peli: [101 157 126 142 163 173]
mebeg: [162  99 158 173 128 139]
bon: [169  98 157 177 126 144]
gupos: [110 164  87 100  84 166]
dizuz: [126 142 164 173 101 157]
Pup: [143 133 112 143  96 171]
kesu: [ 97 171  90  86  93 141]
Dor: [136 109 151 144 136 121]
Vufa: [164 101 157 173 126 141]
vug: [140  94 136 111 171 142]
duvo: [136 171 112 140  94 142]
perm: [164 157 142 173 126 101] -> dizuz
perm: [173 126 141 164 101 157] -> Vufa
perm: [158 173 128 139 162  99] -> mebeg
perm: [171 142 140  94 136 111] -> vug
perm: [157 101 173 164 142 126] -> dizuz

bomi: [130 126 135 133 111 145 121 139 113 143 148 138 128 126 115 107 135 121
 154 106 139  96]
rivo: [130 126 135 134 111 145 121 139 113 143 148 138 128 126 115 107 135 121
 154 106 139  96]
zez: [129 108 151 107 139 134 131 129  89 136 125 130 141 118 110 112 130 134
 145 114 126 127]
Venid: [130 136 127 130 112 141 108 134 131 139 129 126 107 125 118 114 134 130
 151 110 145  89]
perm: [ 89 107 108 110 112 114 118 125 126 127 129 130 130 130 131 134 134 136
 139 141 145 151] -> Venid
perm: [ 96 139 106 154 121 135 107 115 126 128 138 148 143 113 139 121 145 111
 133 135 126 130] -> bomi

biraz: [146  76  85 110]
Bupu: [174 148 153  98]
nat: [ 98 123  88 179]
zezet: [ 85 109 146  76]
Rem: [148  98 152 174]
kiz: [152  98 148 175]
perm: [ 98 148 152 175] -> kiz
perm: [ 76 146 109  85] -> zezet
perm: [ 98 148 152 174] -> Rem
perm: [110  85  76 146] -> biraz
perm: [174 152  98 148] -> Rem

nipo: [142 112 136 149 140 105  96]
terod: [137  85 177 140 108 150 132]
buve: [ 96 113 136 142 140 149 105]
piza: [121 139 122 129 130 128 136]
rabib: [104  63 174 133  94 149 150]
nulun: [114  63 174 133  94 149 150]
Kuzu: [127 126 131 123 136 131 120]
ropi: [139 130 133 141 127 151 126]
perm: [150 149  94 133 174  63 114] -> nulun
perm: [ 96 105 112 136 140 142 149] -> nipo

medi: [ 89 136 133 110 126 159  81]
mezi: [ 80 110 136  89 125 159 133]
Lat: [ 89 133 159  81 136 110 125]
perm: [ 81 159 126 110 133 136  89] -> medi
perm: [ 81 136 110 125  89 133 159] -> Lat
perm: [ 81  89 110 126 133 136 159] -> medi
perm: [ 89 136 133 125 159 110  80] -> mezi
perm: [125 136 133  89  81 159 110] -> Lat

rap: [118 118 174 106 146 132 114  92  89  91 137 175  85]
fezo: [137 117 138 129 113 117 123 126 129 127 130 119 149]
Zal: [ 85 132 106 175 118  92 137 114 118 175 146  91  89]
vore: [114  98 142 126 117 108 148 144 130 113 142 139 118]
Pevu: [ 89  91  85 132 137 118  92 174 113 175 118 106 146]
Dimul: [109  90 155 122 118 103 150 140 123 103 147 149 107]
viz: [151 125 142 147 120 106  87 130 139  86  96 114 151]
Bulel: [ 89 174 118 118 175  91 131  92 146  85 114 106 137]
Derok: [106  86 161 119 118 102 150 139 119  98 150 155 103]
Maru: [101  86 161 111 112 108 144 147 112 100 153 154 109]
Zed: [108 110 146 106 113 129 123 145 108 118 143 142 127]
zezu: [106 125 151  88 114 151  96 137  86 120 142 147 130]
perm: [ 85  89  91  92 106 114 118 118 132 137 146 175 175] -> Zal
perm: [ 92 146  85 114 106 137  89 174 118 118 175  91 131] -> Bulel
perm: [ 85  89  91  92 106 114 118 118 132 137 146 174 175] -> rap
perm: [106 151 137 147 130 125  86  88 120 142  96 114 151] -> zezu
perm: [ 91 137 175  85 118 118 174 106 146 132 114  92  89] -> rap

folav: [121 129 160  90]
Dasot: [ 91 160 129 121]
Geg: [158  95 116 116]
fek: [105 181 177 138]
Piba: [122 160 129  90]
Dek: [ 92  98 147  70]
zuvez: [ 90 129 121 160]
dob: [105 181 177 137]
perm: [121 129 160  91] -> Dasot
perm: [177 138 105 181] -> fek
perm: [121  91 160 129] -> Dasot
perm: [ 91 121 129 160] -> Dasot
perm: [137 177 181 105] -> dob
perm: [137 105 181 177] -> dob
perm: [ 90 122 160 129] -> Piba

Sutil: [112 132 118 131 129 133]
nog: [111 134 157 132 152 121]
mezo: [128 112  98 118 130 133]
defet: [178  70 117  91 168 157]
temes: [129 132 131 118 112 132]
perm: [ 98 112 118 128 130 133] -> mezo
perm: [129 131 118 132 112 132] -> temes
perm: [ 91 178 168  70 117 157] -> defet
perm: [118 129 132 131 112 132] -> temes
perm: [111 121 132 134 152 157] -> nog
perm: [133 112 132 118 131 129] -> Sutil
perm: [132 112 118 131 132 129] -> temes

